Named moves, each a turn or a mirror, and the order they were made in; the first pair answered
Fek (before -> after):
[ 16 -23  27  24  -7 -29 -24 -13] -> [ 52  15 -17  25  -1 -11   0   6]
[-29  16 -31 -24   3  -3  10   9] -> [-44  -2 -13 -22  -1 -11  -2   4]
[ -6 -23   1 -41  -5  26 -19 -23] -> [ 12  -5 -20 -44   0  36  -7 -14]
lila (before -> after):
[ 22  -1  11  14   7  -3 -19  14] -> [ -1  16  -9   2  24 -16  10  12]
[-13  12   3  -1  -3  23   0   4] -> [  8 -11  14  12   1 -11 -15 -14]
[ 24  11   8  -2 -30  32  -5   2] -> [ 26  -3  -7   2  -2 -37  12 -24]
[  7   6 -23 -20   1   8   5   2] -> [ 21 -10 -11 -12  -4   8 -15   0]
Duti (before -> after):
[-22 -19  21  -5  -1 -10  -9 -15] -> [-29  -2  19  -6  -8  14  -3  -3]
[ -1 -11   6  -1   1  -4  -1  -6] -> [-11  -3   8   1  -2   2   3  -1]
[ -4   0  -5 -21  -1  21   3   4] -> [ 10 -14  -7 -21   2   8   0  -2]
[  7  20  -8   2  -8 -18   4  -1] -> [  7  23 -10   0  -6 -15   4  -1]
kot (before -> after):
[ -9  15 -14   5   7 -36  16 -23] -> [ -2  19 -23 -31  -1  23  14  -4]
[-16  -6  -5 -25   7   7   4  -4] -> [22 10 -6 16 -8  8 -7  7]
[ 0 -5 -5 -6 11 -8  8 -5] -> [13  1 -8 -3  4 10  3  4]

(two moves a pair)
[ -5  25  -9   3  17 -26  13   4] -> [ 28  -5  12  -2   0   9 -26   6]	kot lila
[-11 -21   7   9  -9  -5 -16  -8] -> [-21   8 -14  -8  -5  15   8   2]	lila Duti
[ 0 33 -8 14  1 18  7 10] -> [ -4  29 -12  14  14  -8  15   2]	lila lila
[  7   7 -30 -27   3   6  23  -5] -> [ 25  -5   1   1 -25  31 -12   6]	Fek kot
[-18  10  13   1 -11 -16  10   6] -> [-13   2  14   8 -10 -23   4   3]	lila lila
[-29   0  -2  -5  12 -21  14 -13] -> [ -5  30 -10  20  -5   9   9  10]	Duti kot
[  1  10  16  59  -8 -41  -1   9] -> [ -8  26  14  63 -14 -25   6  18]	Duti lila
[-17 -26  17  12  -3 -30 -11 -19] -> [ 36  15 -22  13 -10  19  -3  13]	Fek lila
[ 23   7 -12   6  19   0  -4  11] -> [-11   8   1  17  19 -21   1   4]	Duti Duti
[ 58  -9 -14   4   3   7  -6   6] -> [-21  31 -18 -13   8  20  30  12]	Duti lila
[ -5  -2  13   7 -11  14  -5   4] -> [-19   0   9   6  -1  -7   5  -5]	kot lila
[  6  22  -9  39 -25  24 -11  40] -> [-16  39 -29  29 -10   9  16  38]	lila lila
[-33   4  14   1 -11  -9  10   7] -> [ 17  15 -18  -7  -5   7  15  18]	Fek Duti
[-26   0  10 -17   2   3   5  -2] -> [ 11   7   3  17   2 -27   3  -4]	kot lila
[-22  -3  11  -3   0   3  -3   4] -> [-17   0   9   0  -5   9  -6   7]	lila Duti
[ 41   1 -23 -31   4  34   6  10] -> [-32 -24   0 -44  21 -14  16 -18]	Fek lila
[  7 -16  15  -2 -15  31 -25  19] -> [-42   4   1   3  13 -25  18   6]	lila Duti
[ 34   9   0   6 -13  17 -21  12] -> [-41  18  12   4  -2 -16   3  -1]	kot Duti
[15  8 -1 20 -5 12  0  0] -> [ 4  2 -5 -5 -2 27  2  1]	kot kot
[-8 19 -4  2 -9  9 11 13] -> [-15  -8  18   8 -10 -13  -5   0]	Fek lila
[-13  -3 -16 -25   4  26  12   9] -> [ 33  -6 -16  19   3 -11  -2   6]	Duti kot
[  6  -6   2  -8  27   1   4 -14] -> [-5  0 16 -5 12 25 -4 -5]	Duti lila
[-11  -2  14  -6 -13  29 -11   4] -> [-27  11  -1 -12  -1  18  14   3]	lila lila
[-21 -24  43  26 -16 -21 -26 -13] -> [-33  39 -10 -12  -9  40  21  17]	lila Duti
[-11 -31  23   8   5 -32  -4  -7] -> [ 11 -15   1 -26  -5  36  -7  18]	kot Fek
[-32   9  -6   4  -1 -14  11  -3] -> [ 16 -16   5  17  -8 -14 -18  -7]	kot lila
[ 13   7  -6  -2  -3  14 -13  12] -> [ -5  -9  12   4  -4  -6 -21   1]	Fek kot
[ 10  -2  21  42  -8  -8 -16   1] -> [  5  17 -25 -20  13  22  21   7]	kot Fek
[ -8  22 -16  18  10 -30  21  -2] -> [-22  27 -22  -6  11   1  28   6]	Duti kot
[-27  26 -12  24  -5   9   7   5] -> [-39  15   1  11  -9  22  -2   6]	Fek kot
[-25  -6  -2 -26  15  -4  13 -11] -> [22 21 -5 24 -5 13  1 11]	Duti kot
[-30  18 -13 -15   4   6  -9   2] -> [ 18 -12  -9  -8   2  -6 -32  -5]	Duti lila
[ -3   6 -12   8  -2 -33   8  -9] -> [ 26   3 -12  -3 -13  15  -8   8]	lila Duti
[  9   5  -4   4   6 -23   4 -11] -> [-8 27 -4  5  0 -1  8  2]	Duti Duti
[ 39   3 -26   2   1   0  -1  -2] -> [-30 -11  21   9 -14  -8 -15 -13]	Fek Duti
[-26 -13  16 -18 -14  28  -4   6] -> [ 13   0  15  33 -24  12 -15  13]	kot Duti
[-19 -11  12 -25   2   4   8   0] -> [18 14 -5 14 -2 -9 13 10]	Fek kot
[-13  13   7  14 -18   5 -10   2] -> [  9   3 -10  12  -1 -24  -4  -8]	Duti lila
[-30  21   1  -3  -1  -2  -6   3] -> [ 22   9 -14 -17   3   7 -15   1]	Duti Duti
[  7   1   3  27   2 -11 -16   0] -> [ -6   8 -18 -17  15  10   5  -2]	kot Fek
[ 24   0  15  45   8 -39  -8 -11] -> [ 29   5  27  44 -13   7 -27   7]	lila lila
[ 29  -2   1  33   6 -34   8 -19] -> [-19  33  -9  19   7 -14  37  -4]	lila kot
[ 17  13 -19  16   9 -14   9  14] -> [  7 -10   3  -9  -7  26 -15  20]	kot lila
[ 36 -17 -15  -1  17 -10   7   2] -> [-19  10  -2  -4  -3  32  17  22]	Duti lila
[-22  10   1 -11  14   2  19   4] -> [-17  11   2  11  12 -14  19   1]	kot kot
[-31   3  -9 -13   8  19  21  -4] -> [-15  -6  21  33 -12   3  -6  -5]	kot Fek
[ 21  17  14  23 -14  28  -7  34] -> [-13  18   7  33   7 -37  22  12]	lila Duti
[-31  10  33   6 -20  10  -7   3] -> [ 30  -3  18  25  -9 -22 -16  -4]	Fek lila
[ 12   1 -16  -5  19 -17  24  -8] -> [ 15 -10 -17 -13  19 -17  18  -9]	kot Duti
[ 27  22 -37  -8  12 -24  22  -3] -> [  0   3  -2  13   7 -59   7 -15]	lila kot
[ 16   0  -1  26  21 -19 -18 -26] -> [-27  30   9  27   4  18  -9 -13]	Duti lila
[-22 -10  29  11   3  -8 -18  -7] -> [-8 28  1  8 -2 29 -2 13]	Duti Fek
[  4   9 -21  -3   2  32   8  12] -> [-28 -24   8  -2   8 -10  -1 -12]	Fek lila
[  7  40 -26  26   2  16  19  33] -> [-56  -2  24  23   0 -18   0   7]	Fek lila
[-24  27   4  40 -16 -18   5  11] -> [-13  35  -3  28 -24  19   0  22]	kot kot
[-34  -8  25  19 -12 -23  -8 -22] -> [-15 -12  25  30 -14 -29 -17 -21]	Duti lila
[ 19  -7  13   5 -10   8 -34  -4] -> [-21  25 -16  -8  15 -14  12  -6]	lila Duti
[ 46 -25  -4 -26   1   7 -22   7] -> [-25 -14  23   8   2 -50  -4 -11]	kot Duti
[-23  -3   3   2   3 -36  12 -13] -> [ 28 -29   2  -6  -4 -16 -15 -11]	kot lila
[  5  13 -12   5  -2  12  12   2] -> [ -4 -14   2  -9   6 -12   6 -15]	lila kot
[  4   0  18  34  -7 -24 -14  -2] -> [-20  -7   6 -34   2  24  -5   2]	kot Duti
[-21   6  35  18   3  -8 -29  -1] -> [ -3   5  22 -14   2  33 -30   9]	kot Duti
[-11 -40   1 -21   8   5 -26   2] -> [-37 -30   0 -21  12  -5 -12   2]	Duti lila
[ 19  -4   6  10   5 -11  -1   5] -> [  6  -4  -6 -15  16  -3   9   6]	kot Fek
[ 17 -23  11   3   3 -12 -15 -11] -> [ 11 -12   3  13  11 -28   1 -13]	Fek Duti
[ 16  -1  -5  19   1 -11  -3  -1] -> [ -6 -13   2 -17  -1  16  -9   0]	kot lila
[-16   2  18  29  -2  13 -23   2] -> [ -4  24 -19  11  10  28   1  11]	kot Fek
[ 13   4 -23  17  24 -47  23 -12] -> [  5  -8 -21 -49  10  38  11   6]	Fek kot
[-36  28 -17  -4  -3  -7  21   2] -> [-26 -20  24   6 -16 -14 -19 -12]	lila kot
[  4 -13 -12 -15  16 -27   2 -14] -> [ 17 -20  -9 -17  14 -18  -7 -12]	kot Duti
[ 19 -13 -11 -25  27 -24  -9 -12] -> [ -1  21 -24 -17  30 -20  14  -4]	Duti Fek
[ -2 -32  19 -49  -3  37 -29  -2] -> [  5 -11  41  48 -19 -26 -34  -4]	kot Duti
[  0   1   9   7 -11  -5 -23   5] -> [-13   1  -3  -6   2 -25  -6  -4]	Fek kot
[ -8 -14 -18 -17  20  -8   5  -7] -> [ 22 -16 -15   4  14 -17  -9  -5]	kot Duti
[ 18  -4   7   7 -13   2 -20  -3] -> [  3  12   1  -1 -15  20 -10   4]	lila lila
[ 30 -21  -7   9  14 -17   3  -8] -> [ 38 -16 -11   6  12   4  -1   0]	kot kot
[-12 -28  24 -23   5   4 -19 -14] -> [-28 -20  22 -19  10 -12  -6 -17]	Duti lila
[-45   7  11  -9 -17 -15   9  11] -> [ 14  22 -30 -21  -8   9  17  23]	Fek Duti
[ -5  18 -15 -14   7  11  25  -6] -> [ 12  12   9   9 -18  30   1   3]	Fek kot
[  4 -32 -17 -26  19 -40  10 -16] -> [ 31 -42 -11 -19  12 -32  -5 -13]	kot Duti
[ 20 -17  -3 -26  -7  -4  -3 -11] -> [ 16 -11  -1 -27 -10  11  -5  -6]	lila lila
[-27 -33  32   0   2 -23 -16 -16] -> [ 18 -34  21 -15  -9  23 -30   0]	kot Duti
[ -3 -15  15 -11 -12  27 -23   4] -> [31 13 -9 22 -7  8 -6  9]	kot Fek
[ 15  18 -18  19  -5  42 -17   4] -> [-25 -18  22  21  -5   7 -32 -17]	Fek kot
[ 11  17  10  24 -17   1  -6  -1] -> [ 3 28 -6 19 -7 -8 10 -1]	lila Duti
[ 30 -17 -28 -15  20 -38  13 -21] -> [ 54  -6 -30   1  12 -26   6 -10]	kot kot
[-42  -4  27  15 -33 -12  -6  -8] -> [-31  23   6   2 -36  31   6  14]	lila Duti
[ 40  33 -17  13  10  -6  13  -3] -> [ 29  28 -21 -18  14  22  16   3]	kot kot
[ -9  33  31  31 -19  13   8   8] -> [-18  27  28   5 -16  36   8  11]	kot kot
[ 17 -27  18   1 -16  11 -23   8] -> [ 18  10 -25 -19  -2  26  13  21]	lila kot
[ -7 -12   5 -20  -4  13  -3   1] -> [ 14  -3 -17 -18   8   1   8   0]	lila Fek
[ 15  16   0  19 -12  15  -6   6] -> [-25 -12  19   2  -7   1  -9  -9]	Fek kot
[ -9  -5  14   2 -10  14 -11   6] -> [ -3  -9  -3  -3  11 -21   3  -6]	Duti lila
[ 29  11 -12  21  -1   0   2   1] -> [-27   5 -10 -10  10  -4  19 -10]	kot Duti
[ 23   6  14  23 -29  23 -26  12] -> [-11  23 -26   3  14 -36  27  -7]	Duti lila
[ 19   2  11  53 -26 -28  -7 -23] -> [-24 -35  20 -34 -17  19 -13 -30]	kot lila
[-25  14   4 -28 -13  36  -9 -12] -> [ 43  15 -30 -13   5   3  -3 -16]	lila Fek
[ 28 -18 -10 -10  15 -25  -5 -11] -> [-31 -14  19 -26   5   4  -9  -6]	lila Fek
[ 23  16 -17  -1  -5  10   5   8] -> [-15  19  -7   3   3 -18  16   0]	kot Duti
[-12  24   1  12 -11  17   3  10] -> [-19 -14   9 -21   4   5  -5  -9]	lila kot
[ -3  -2  34  24 -15 -12 -21   1] -> [-21  29   0 -15  -6  28  10  16]	lila kot
[-12  20 -12  -1   8  15   5  19] -> [  2  24 -15  15   7   1   4  18]	kot Duti
[-44   6  22   1 -11   7   0   1] -> [ 28 -13  18  24 -13  -9 -23   0]	Fek lila
[ 29 -27  16  13 -14   2 -34  -5] -> [-20  25 -30 -12  16  -6  32  -3]	lila Duti
[ 11   8  -8  10  13 -28   5  -2] -> [ -1  -3 -13 -29  20  -4   6  -3]	kot Duti
[-61  17   8   7  -7 -11  18  -4] -> [-55   3  22  -8 -22  27  -7   4]	Duti Fek
[-31  34   2  40 -14  -3  16   9] -> [-52  23   5   1 -10  18  15   4]	Fek kot
[33  9  1 15  8 -4 13 12] -> [ -6  -9   1 -30  20   0  18   1]	Duti kot
[-21  -7  -7  -2   8  19   3   6] -> [-23  -8 -14  -1  17  -1   6   1]	lila lila
[ -4  -8  23  -5 -17  26 -15   3] -> [ 36 -15   2  -6  -4  11 -11   0]	Fek Duti
[ -6  31 -10  19 -17  21   8  17] -> [-28 -25   2 -30   9  -4   0 -13]	lila kot
[ 0  9  5  2 -3 32 -9 11] -> [ 20 -15  11   0   1  11 -20   0]	Duti Fek
[  6 -18   9  12 -12  12 -29  -5] -> [ -8 -16  -4  10  10 -29  -5 -18]	Fek kot
[ 11  11 -11  19  10 -21   8   5] -> [-13  -8  -1 -25   8  21  -1   5]	Fek kot
[-22 -25  12 -38  -1  -5 -20 -22] -> [ 21  16   9  19 -33  20 -30   7]	Duti kot
[-26 -24  -3 -40  17   2   7 -11] -> [-20 -13  -9 -46  12  20   8   1]	Duti Duti
[-12 -26  15 -51  13   0  -4 -22] -> [ 15 -13 -13 -45  27 -17  10 -22]	Fek Duti
[  7  10  17  33 -23  31 -20  22] -> [ 11   6 -10  32  16 -45  15  -4]	lila Fek
[18 -8 -5 -3 -4 11 -7 13] -> [ -6  -7 -10 -10  11 -14   9   2]	Fek lila
[-19   7  12  24  35 -63  26 -38] -> [ 18 -26  44  42   9 -39 -24 -34]	lila lila
[ 16  10  17  63  -5 -37  -3  -3] -> [-51  39  -7   1  13   6  38   4]	lila kot
[ 34   2 -12  11  14  -6   5  18] -> [  1   1 -12   1  27 -25  19   6]	lila kot
[ 10 -25 -10 -34  24 -20  -3 -17] -> [-47  11   2 -23  12   7  13  -3]	Duti Duti
[  2 -31   5  -3   5   4  -9 -28] -> [ 26 -17  -4   2  -1  25 -10 -14]	kot Fek
[ 30  13 -24  11   6 -20   5  -4] -> [-14  25 -12  20   2 -26  14  -4]	Duti Duti
[ 24   5 -13  -8   1   9   3   7] -> [ 13  -6  -8 -11  11 -19   6  -4]	lila kot
[ 32 -19 -12  17  17 -15 -12  -1] -> [-38 -19  13   1  14  -7  -4  -3]	lila Fek
[  2   0   3 -11  -2  11   0   5] -> [  3  -2  -2 -14   8  -2   5  -3]	Duti lila
[ 10  12  26   9  -7 -23   7  11] -> [-15  11  25 -18  -1  -9  18  11]	Duti kot
[-40  12   2 -19  -5   5  22   5] -> [ 22   3   8  34 -12 -27  -1  -1]	kot lila
[ 34  -4 -17  -4  24 -48   2   8] -> [ -4 -17 -10 -40  30 -38   8   3]	kot Duti
[ 22  -3 -25 -23  20  -4   8  -7] -> [ 19  -7 -24 -17  21 -15  11 -11]	kot kot
[ -4  12 -12 -39   4  12   4  -8] -> [ 40  16 -13   2  -5  -6 -11  -8]	Duti kot
[-18 -22  13  -8  -6  12   5  -8] -> [ 13 -17  11  18 -15  12  -4  -5]	kot Duti
[ 49 -17 -19 -23  17  -8  -5 -10] -> [-20 -36  25 -34   8  -6 -13 -18]	lila Fek
[-23   5   1 -10   5   0   1   3] -> [ 7 13 -3 18 -1 -8 -2  9]	Duti kot
[  1 -47  19 -32  17  -8 -12 -11] -> [-44 -10  26 -27   2  26   3   4]	Duti Duti
